In the data rows, the value 128 means zero.
Each pair is two rows. How far apart are they, by a hidden measure? 0 means very close, and 40 very far. Two or three weighted sums of its numbers give each row a place; it is the straight-line distance between the places.
[151  75 121 134 142 165 136 113 151  97 101  80 185 176 128 128 193 145]
[140 128 100 159 157  78  97 203 118  71 143 165 145  85 122 181 166  90] >> 10
[ 36 117  31 133 141 142 108 193 102 161 146 174  89 162 107 108  71 152]
[172 124 131 164 112  56 202  94  56 127  87 161  88 160 119 150  72 164] >> 21
[121 133 174 129 104 149 136  94 140 133 147 122 113  69 111  74 116 148]
[112 132 130 131 121 107 138 103 149 154 118 230  95 129  92 209 104 134] >> 15
[169 164 124 159  76 152 146 122 146 215 145  52 170 159 152  74 123 105]
[137 156 150  93 149 131 146 177 112 117 159 132 128  35 131 153 173  50] >> 15
[156 109 158 111 167 139 119 178 130 103 157 163 156  78 116 162 140  61]
[ 83 144 140  43 151 142 158 136 114  99 106  75 170  93  70 170 147 139] >> 6
[103 174  65 213 141  77 145 103 185 160 128 122 232 159 129  45 110 129]
[140 153 137  71 134 115 208  99 201 181 116  51  97 142 179  43 124 110] >> 30
[150  98 194 104  99 165 120 169 128 116 144 138 120 121 136 113  98 149]
[148 126 104 117 107 158  80 136 160 106 176 127 149 142 106 184 183 152] >> 23
[147 151 146  52 140 140 113 149 127  98 129 173 130  98 137 232 155  71]
[137 154 102 101  38  88 124 114 205 232  90  64 171 133 163  40  81 117] >> 31
[147 131  36  83 115 133 171 110 134 147 123  36 122 184 188 122  13  84]
[164  84 108 140 114 199 139 128 120 101 106 104 199 129 131 158 139 141] >> 23
[152 133  98  89 170 169 153 136 160 120 178 144 126  92 141 145 142  77]
[107 137  69 202 136 124 152  94 213 194 148 151 211 169 156  84 110 109] >> 16
[122 107 132 114 137 155 132  93 170  78 111 122  75 116 128 110 151 144]
[126 170 114 121  30 109 159  81 132 152  59 102 171 158 139  34 115 109] >> 3
[ 84 178 139 144 195  47 153 143 148 183 177 162  82 105 163 162 110 153]
[109 172  93 200 137 112 133 157 214 147 183 144  60  95 112 182  84 173] >> 15
[112 141 131  65  88 114 166 103 128  88 133 102 171 127  84 153 186 109]
[ 69 158  88 177 146 109 119 121 151 163  74 172 137 131 144 153  82 176] >> 21
[132 164 157 112 172 108 115 174 136 152 158 127 133  81 191 153 201  92]
[134 198 107 161  76 154 208  85 181 189 158  71 201 143 144  61  98 110] >> 31
[153 114 173  95 121 186 106 161 105 131 177 144 147 123 134 159 183  85]
[106 165 100 103 103  97 132 117 174 136 117 112 184 130 109 137  91  99] >> 12
[177 151  94 138 150 168 160 124 126  79  94  82 190  94 125 143 140 107]
[130 183 158 120 112  37 140  73  99 112  99 171  91 125  88 120 126 157] >> 23
[108 173  68 107 110 161 135  82  86 124  70  98 156 157  89 163 138 143]
[ 91 138  73 118 150  90 138 127 195 111 164 171 137 217  76 145  72 101] >> 15
[187  93 145 155 151  88 136 128  87  76  83 148 100 127 116 116 148 193]
[156 169 148 142 138 153 100 178  80 137 147 141 114 106 147 144 196  56] >> 17
[159  73 194 130 131 150 135 151 129 107 118 125  99 129 153  92 103 126]
[129 119 181 132 104 125  99 159 109 136 197 100  85 102 149 162 163 186] >> 31
[185  94 146 154 171 143  78 228 124  96 171  96 134 114 135 143 168  70]
[187 145 133 120 123 163 118 185 137 100 134 147 141  68  86 183 135  73] >> 27
[ 47 151 108 181 156  54 111 106 156 134 113 141 114  70 118 137 111 128]
[142 111 129 195 146  83 123 184 126 155 135 168 107 148 126 184 128 118] >> 6
[141 116  43 133  96 106 137 136 122 146 127  65 141 173 240 113  68  80]
[164 131  91 119  45 161 165  72 162 201 129 121 195 131 133  92 129 122] >> 24
[170 134 158 113 157 165  94 146 157  92 183 125 130 102 123 148 145 114]
[153  77 193 109  98 183 127 139 130 160 173 113 109 116 132  92 103 144] >> 17
[197  95 144 152 178  61 122  73  56 152 124 142  79 138 107  56 117 185]
[139 115 194 127 111 196  97 139 165  99 159 135 103 129 150 140 127 136] >> 15
[ 46  75 168 163 164 165  83 123 127 177 181 186 102 119 141 130  98 125]
[173  87 101 139 146 126 113 120 114 117  96 129 169 178 131 120 155 120] >> 14
[189  81 119 135 121 157 147 113 189 208 110  57 188 127 179  89  94 140]
[154 170 115 108  76 145 202  74 197 158 147  34 175 135 121  50  99 117] >> 14
[139 145 161  76 134 111 152 169 134 116 191 130 106  68 128 163 164  72]
[166  42 175 120 140 142 105 119 115 123 108 108  98 137 116 102 134 126] >> 16
[150  92  81 113 112  80 148  41 146 130 148  86 189 136 172  71 122 111]
[184  68 147 131 155 144 105 199 124 137 136 136 129 101  87 164 182 119] >> 12
[101  65 112 185 146 136 142 144 201 148 132 154  86  89 187 177 182  57]
[ 85 123  51 152 167  93 115 175 171 108 132 237 113  95 142 138 110 158] >> 26
[143  97 182 125 127 119  98 148 117 127 122 144 115  99 176  87 100 119]
[146  66 208 136 115 165  98 126 115 164 162 117 100 123 126 112 131 105] >> 12
[121 158 123  39 154 142  97 199 116 129 116 156 112  73 118 172 141  76]
[150 113  89 134 107 102 180 190  93 101 123 165 115  79 102 168 152  90] >> 10
[ 67 118 100 249 150  61 170 134 233 175 130 194 109 102 171 122  95 138]
[174 100  77 150  54 114 207  91 147 185 103  39 133 130 151 141  71 124] >> 30
[106  90 123 155  52 148 161 160 106 154 108 138  81  92 131 126 123 150]
[161 139 113  99 114 208 119 139  75  87 105  66 178 130 116 148 179 141] >> 21
[ 77 140  65 245 234  40 117 186 181 115 169 225 180 179 129 136  81 146]
[123 177  81  75 172 127 109  85  36 117 128 147  19 198 107 122  72 143] >> 26
[143 108  70 155  76  75 190 140  93  79  95 132 154 133  82 190 156 155]
[144  49 184 147 121 121  98 185 117 131 162 132  78 134 150  97 116 125] >> 28
[136 179 163 149  94  36  91 115 114 146 105 162  78 173 124  77 184 164]
[139 119 172 109  81 146 107 149 151 128 138 133 132  98 105 135 103 121] >> 37
[150 178 127 112  48  70 127 106 203 220 117  73 197 139 166  56 118 101]
[187  41 140 102 170 160 135 204 106  94 135 131 161  93 121 173 191 114] >> 28
[180 128 178 163 136 127 121 117  45 142  81 164 107 158 128  84 149 185]
[147 178 132 128 101  89 167  91  98 113 122 179  71 189  83 100 134 182] >> 9
[108 143 195  92 149 150 104 124 150 135 159 143  75  94 146 150  75 155]
[162 191 152 130 126  95 140  76  89 103 103 145  92 147 129 109 117 180] >> 3
[129 120  85 188 113  62 173 123  41 130  45 193 118 165 118 142 127 211]
[146 116  96  51 155 142 129 131 182  79 178 152 146 117 160 172 184  64] >> 5
[168  78 124 129 130 110  94 106  98 108 109 108 157 135  98 117 126  99]
[178  99 109  81  93 193 139  98 124 100 135 159 203 132  80 186 163 121] >> 28
[ 88 105 149 179  36 101  85  63 194 176  96  33 204 163 134  85  82 140]
[106 124  82  64 135 183  95 165  94 108 134 147 116 115 114 158 164  79] >> 28
[147 194 159 114 196  93 130  65  30 152  89 139  97 144 136 101 144 192]
[139 211 168 178 139  62 141  91  49 149 102 135  89 139 110 117 131 225] >> 5
[128 136  38 136 103 157 197 121 142  83  59 123 183 182 104 192 153 139]
[ 38  36 197  71 127 165 123 215 155  71 144 134 155  53 123 165 155 109] >> 20
[148 113 182 102  95 157 161 117 129 105 194 102  81 117 114 120 120 151]
[133 125 114  81 142 134 159 167 177 102 178 101 144 152 117 159 140  69] >> 7
[138 104  41  72 130 124 102  57 132  90 131 102 173 117 108 133 164 125]
[165 134  90 129 150 150 132 165 124   0 138 111 162 122 100 136 143 131] >> 9
[113 117  59  89 157 210  82 222  96 143 158 157 116  58 107 128 161  75]
[175  97 109 119 126 191 122 133 129 127  97  98 166 146 172 147 165 133] >> 11
[113 155  75  73 163 108 141  82  92 141  60 126  87 199 122 114 127 171]
[  5  70 149 188 116 144 171 139 218 138 143 186 125 130 139 144 104 165] >> 6
[120  87 120 186 153 157 116 164 164 154 127 169 101  85 168 168 170  81]
[141  90  75 169 163  18 140 109 138 157 148 152  84  83 143 107  75 178] >> 14
[177  88 152 114 159 148 118 197 148 133 127 127 138  78 116 160 173  75]
[106 162 121 143 115  40 119 178 169 171 148 157  93 163 123 164  99 128] >> 22
[135  54 169 142  99 101  96 104  76 132 192 152  66  69 101  97 112 133]
[ 53  74 217  87 144 147 110 151  76 136 131 109  90  85 122 133 108 134] >> 9
[178  39 106  69 146 131 115  96 106 138 168 148 115  63 111 142 156 138]
[113 177 196  91 210  99 123 116  45 146  88 176  82 105  77 105 110 153] >> 13
[ 94 156  88 128  97  78 133 118 168 121 134 204 124 133 131 128 117 118]
[119  70 118  81  61 146 147  70 131 136 205 159  90 109 176 130 151 117] >> 6
[115 118 181 116 115 169 149 110 158 115 141 139  91  97 149 103 123 142]
[171 130 123 108 177 159  84 214 146  64 150 118  98 113 134 173 135  62] >> 9
[141 150 105 105 120 160 104 144 124  54 150  53 132 118  70 174 209 141]
[126 134 108 172 143 127 100 143 143 135 135 167 115 105 146 147  94 115] >> 6
[109 137 104  77 242 126 197 145 134 163 150 124 154 166 130 143 183 121]
[113 135  88 128 100 179  84 179  70 105 133 154 136 104 133 175 170  80] >> 13
[100 195 165 197 160  96 181  84  61 132 118 128 130 149 138 104 119 160]
[125 195 132 150 170  94 130  61  55 136  62 132  99 191  87 106 120 201] >> 8
[106 206 129 198 155  98 132  56  53 162 138 103  86 195 107  83 129 143]
[203  95  98 164  84 150 153 127 157 210  94  62 167 109 148  63 115 105] >> 25
[159 142  79 124  97 154 184  77 205 151 149  60 206 121 152  63  85 129]
[ 60 147  83 232 170 125 107 108 135 171 123 176 112 140 161 163  95 140] >> 32
[ 48  62 142 176 165 135  90  83 147 176 151 193 137  99 119 129  89 147]
[169 129  78 156 100 120 165  96 185 173 108  39 189  91 182  99 107 127] >> 3
[156 152 128 181 169 119 101 237 105  87 171 122 128  84 114 145 177  51]
[160 152  97 116 148 113 182  83  76 114 129 151 107 161 126  89 163 171] >> 5
[ 92 120  33  92 178 119  95 128 150 120 141 156  76 183 123 187  63 101]
[166 129 143  75 173 169 121 161 180  94 154 173 130 121 140 172 160  84] >> 9
[166 145 110 138  92 182 135  74 174 150 120  86 171 147 176  81  82 109]
[ 90 128  94  62 217 154 185 153 135 170 111 130 218 133  72 136 169 147] >> 12
[ 94 134  32 153 145 136 111 144 161 149 117 189 142 111 146 150  98 115]
[191  83 163  99 151 138  47 187 107 134 130 119 131 119  93 160 153  63] >> 28
[109 121 113 186 176 152 112 161 126 104 157 137 154 125  98 173 162 110]
[111 162 108  93 135 128 125 105  68 105 111 110 140 135 110 160 185 126] >> 4
[ 91  59 101  51 131  94 101 115 102 122 144  70 146  82 146 160 108 104]
[168 170 108 109  74 174 151  97 218 165 113  64 141 154 190  85  65 120] >> 2
[131 112  99  49 159 133 126 220 195 151 169 101 141 140 129 152 137  56]
[122 153 104 178 160 105 114 175 138 127 151 154 122 128 102 188 128 128] >> 14
[160  84 125 103 138 192 118  96 127  93  99 102 166 176  78 134 174 121]
[ 63  82 160 129  67 119 118  89 172 126  52  48 202 161 145  63  93 110] >> 26
[101 173 117  92 212  80 131 108 195 115 100 177 113 110 131 161  83 150]
[128  37 189 133  94 122 114  90 105 179 177 150  67 103  94  98  95 146] >> 29
[128 169 108 107  94 141 122 121 123  69 137 120 169 168 108 163 171 154]
[170 172 119 126  48 140 106 107 226 205 176  54 148  99 163 101 107 116] >> 18
[121 169 133 173 167 160 137 137 106 139 188 109 113 128 127 145 145  85]
[123 133  78 102 144 131 110  85  79 135  90  84 139 159 123 141 153 190] >> 9
[103 105  29  77  81 152 139 144 136 119 125  57 207 167  98 180 187 186]
[102 186 133 160 144  59  97 117 121 134  97 161 131 118 149 120 101 186] >> 11
[113 117 155 167 112 115  79 146 108 118 146 130 101 120  79  91 116 153]
[ 97 124  48 112 167  66  99 133 160 164 100 129 145 116 133 157 117 129] >> 19
[117 181 119 143 192 101 149  91  80 136 103 159  47 195  89 148 124 203]
[165 109 109 119 152  56 127  19  56 126 148 134  96 158 125  84 138 189] >> 2
[117 113 161 102  84 142 132  78 121 143 163 153 107 152 111  90 148 139]
[120 121  89  67 187 162 115 128 143 100 112 125 112 110 109 162 186  55] >> 10
[126 177 178 135  99  35 114 116 111 137  95 140 102 163 125  63 108 202]
[187  40 147 134 167  96  78 168  91 132 127 116 134  69 116 150 155  87] >> 22
[111  75 202  40 116 105 125  76 198 110 150 156  71 104 116 141 155 128]
[171 152 143 132 173 132 126  99  82  92  85 144 112 176 141  89  93 173] >> 20
[ 16  45  40  94  89 223  60 222 128  72 167  95 110 133  99 109 112 171]
[164 139 144 114 174 179  75 173 149  99 156 132 124 139 132 170 133  77] >> 9
[102 193 167 151 178  83 185  85  94 150 121 132 130 136 173  75 121 192]
[ 82 127 194  70 138  88 113 122  89 161 150 122  86 110 182 132 155 157] >> 12
[121 158 130 122  62  91  81 140 178 134 121 111 129 164 121 157 153 119]
[121 134  89  69 119 156 168 122 141  75 126 103 157 141  73 146 145 102] >> 34
[  0  63 177 157 169 111 154 123 122  99 157 158 121 109 116 160  85 135]
[136 113  98  58  66 179  87  99 136 128 142 195 184 133  55 172 181 127] >> 32
[128  23 133 102 106 112 111  62  73 109 183 139 100  96 129 101 112 138]
[170 108 155 132 166 171 109 195 125  92 144 128 145 128 127 164 184  85] >> 12
[147 150  64 153 148 163 120 128 117  67 118  84 172 129 109 140 151 132]
[179 165 117 147  67 190 162  99 143 172 110  67 174 126 117  87  94  95] >> 22
[142 145 146 108 152 125  99 184 128 146 125 132 127  95 129 180 174  80]
[106 147  40 113 143 172 133 136 110  82 134 100 140 132  93 150 125 109] >> 16
[156 124 103 133 193 119 107 198 148  57 144 162 150  87 128 158 134 106]
[ 92 162 129 136 114 121 131  99  87  96 104  70 193 146 122 175 172 110] >> 19
[129 198 117 154  98 136 210 110 157 209 138  32 158 115 184  34  73 110]
[102 148 202  99 121  92 156 123  49 102  89 150  55 183 132  57 137 171] >> 9
[139 130 144 131 129 142 128 125 165 127 137 157 138 125 137 176 105 143]
[155 153 154  93 105 142  97 188 150 127 146 131 120  47 110 171 156  66] >> 9
[144 146  96 119 170 157 152 186 120  79 126 156 119  59 129 170 161  97]
[ 97  60 117 185 114 164 158 198 194 159 118 155 100 103 144 156 179  88] >> 26
[113 105 203  77  97 131 145 141 151 126 146 162  62 104 152 125 122 137]
[131 184 114 128 103 118 142 118  70  95 119  67 179 143 127 122 162 149] >> 19
[116 143  76 127 156 159  66 174 141 109 142 168 119  75 132 138 182  88]
[130 151 124 117 120 108 129 162 134 139 107 158 100 138 132  47 108 165] >> 22
[ 55 148  58 181 128 164 107 148 154 113 125 187  91 113 136 124 115 118]
[117 161 122 176  93  35 105 167 207 158 185 173  81 145 155 156 115 153] >> 18
[133 114 119 194 213  74  79 183 194 116 119 172 106 219  98 159  87 115]
[194  50 156 122 194 116  87 176 133 116 129 156 123  94 119 141 161  83] >> 12
[122 116 119 150 179  69 156 142 170 111 109 149 129 108 124 144  77 161]
[117 164  93 137  89 153 174  81 156 176 137  67 209 130 141  73 106  96] >> 4
[137 100  61  83 132 126 100 190 151 137 156 101 177  66 133 188 185  63]
[159 173 101 107  88 143 102 131 147  89  96  97 181 141 130 152 142 142] >> 2
[122 126 132 123 124 123 112 121 145 138 117 238 155 118 111 168 110 109]
[116 100 175 200 109 127 102 178  94 140 184 111  92 118  72 123 137 144] >> 34
[ 88 190 176 135 164  82 134  92  71 149  99 132  98 141 117  82 124 170]
[ 13  65 169 232 120  76  92  86 163 141 108 144 125 153 130 170  70 137] >> 6
[156 132 107 102  85 150 135  89 133 117 132 156 182 133  42 146 145 113]
[194  99 113 111 132 170 129 135 120 112  99  77 189 113 152 133 157 135] >> 21
[ 76  95 209  90  62 122 152 105 115  64 172 155 110  84 109  71 141 118]
[128 125 121 166 175 127 132 155 166 138 119 166 105 130 153 147 103 130] >> 19
[151 183 146 127 105  89 127  93  87  93  75 149 108 135 116  86 113 166]
[196  80 112 112 157 174 125 123 117 105 115 109 170 138 119 123 165 142] >> 12
[155 149 155  96 143 163 126 156 140 106 162 170 141 125 118 153 166  70]
[137 177 102 150 109 140 180 116 138 209  98  65 150 136 160  98 102 156] >> 14
[128 129 130 177  47  92 141  90 192 172 105  33 188 158 183  25  47 109]
[ 83 117 118 142  94 122  90 116 135  87 116  63 180 151  80 113 123 116] >> 12
[188 119 126 145 130  71 181 104  55 123  68 130  83 163 133 139  85 158]
[165  93 115 145 149 135 115 106  92 117 131 112 142 124  71 115 155 128] >> 5
[ 24 103 182 135 207  90  95 139 143 127 160 183 148 119 123 147  91 124]
[  0  42 255 107 125 133 105 153 122  96 173 124  84  81 132 115 114 127] >> 24
[165 161 123 154 167 107 180  97  58  80 113 156  73 136 153 117 134 174]
[ 90 146 160  86 120 147 154 128 158 186 112  90 196 103 174  78 101  93] >> 8
[ 98 112 161 118 139 132 152 114 178 152 184 138 113  81 114  75 118 180]
[ 92  84  34  71 126  32 119  99 194 157 137 167 159 166 144 182 125 150] >> 21
[168 188 147 159 157 106 166  38 108 131 143 123  77 162 107  96 125 185]
[145 174 113  60 154 157 124 111 149  71  84 104 139 116  89 183 150 121] >> 18
[ 91 118 180 136  70  93 128 107  79 103 119 123 108 127 168  89 164 140]
[140 122 124 152 161 105 119 139 166 132 120 191 168 141 135 170  81 148] >> 35
[163 100 154 169 177  86 133  87  63 127  79 144  91 167  77  58 156 174]
[160  58  38 120 117  75  87 106  91  13 184 132 184 146 136 156 145 132] >> 36
[ 64  58 219 103 100 135 172 111 121  85 141 146  78 106 169 115 117 107]
[ 96  97 169 192 113 134 203 131 149 187 132 148 107  94 169 110  89 154] >> 10
[ 88 190 132 119 193  49 107 132 136 160 134 189  97  91 160 166  86 136]
[ 93 142 182 166 106  55  99  75  99 142  79 115  85 167  91  77  84 185] >> 33
[131 127 174 109 102  77  78 188 156 113 135 128 179 111 161 142 119 122]
[ 25  61 163 134 168 205 140  91  99  36 166 111 162 163  81 176 159 109] >> 14
[155 157  97 147 123 160  52 133 166  64 149  82 123 124  81 152 155 146]
[109 142  87  82 171  87 126  49  83 108  88 137  82 160 101 109 148 160] >> 7
[147 156 152 106  92  76  60 201 141 158 156 145 112 114 154 145 140  63]
[116 161  60 227  95 148 137  82 142 166 119  80 156 145 143  97  98 116] >> 9
[ 71  83 101  17 131 153 122 103 118 128 122 115  79 134 133 139 118  87]
[153 190 107  90 103 137 158  97 162 203 119  69 169  99 153  94 112  96] >> 9
[163 138 159  89 146 155  76 183 132 127 159 116 146 103 101 185 161 104]
[134 114 173 134 103 157 109 102 124 146 149 112  99  70 128 149 138 110] >> 12
[112 139  93 190  60 161 154  61 171 164  82  39 156 150 139 104 142 106]
[141 185 129 226 142  84 138 174  82 125 139 131  97 160  98 122 162 137] >> 6
[ 92 112 206 119  90 119 106 173 166 183 164  92 126  98 222 152  96 129]
[ 58  54 183  74 107 182 141 208 157  71 168 141 128  79 152 139 135 120] >> 24
[171  73  61 132  78  77 201 121  71  97  91 128 138 136 112 222 113 141]
[165 139 129 151 116 173 185  82 193 144 102  79 144 185 154  53 111 121] >> 24
[ 17  57 202 137 119 133 163 104 107  87 108 131  98 137 132 130 134 187]
[ 77 144  47 135 127 132  57 166 128 125 143 185  88 126 139 108  67 140] >> 24
[ 98 123 115 143 161 173 105 175 135 144 148 158 134  88 115 163 154  87]
[141 157  93 131 114 181 146 115 129 101 124 129 163 100 136 150 128  87] >> 12
[120 169 101  97 170 118 153  54  72 127  54 126  68 187 114  99 151 153]
[121 173 136 114 116  64 162 110  87 122 106 135 100 137 103  79 127 156] >> 5
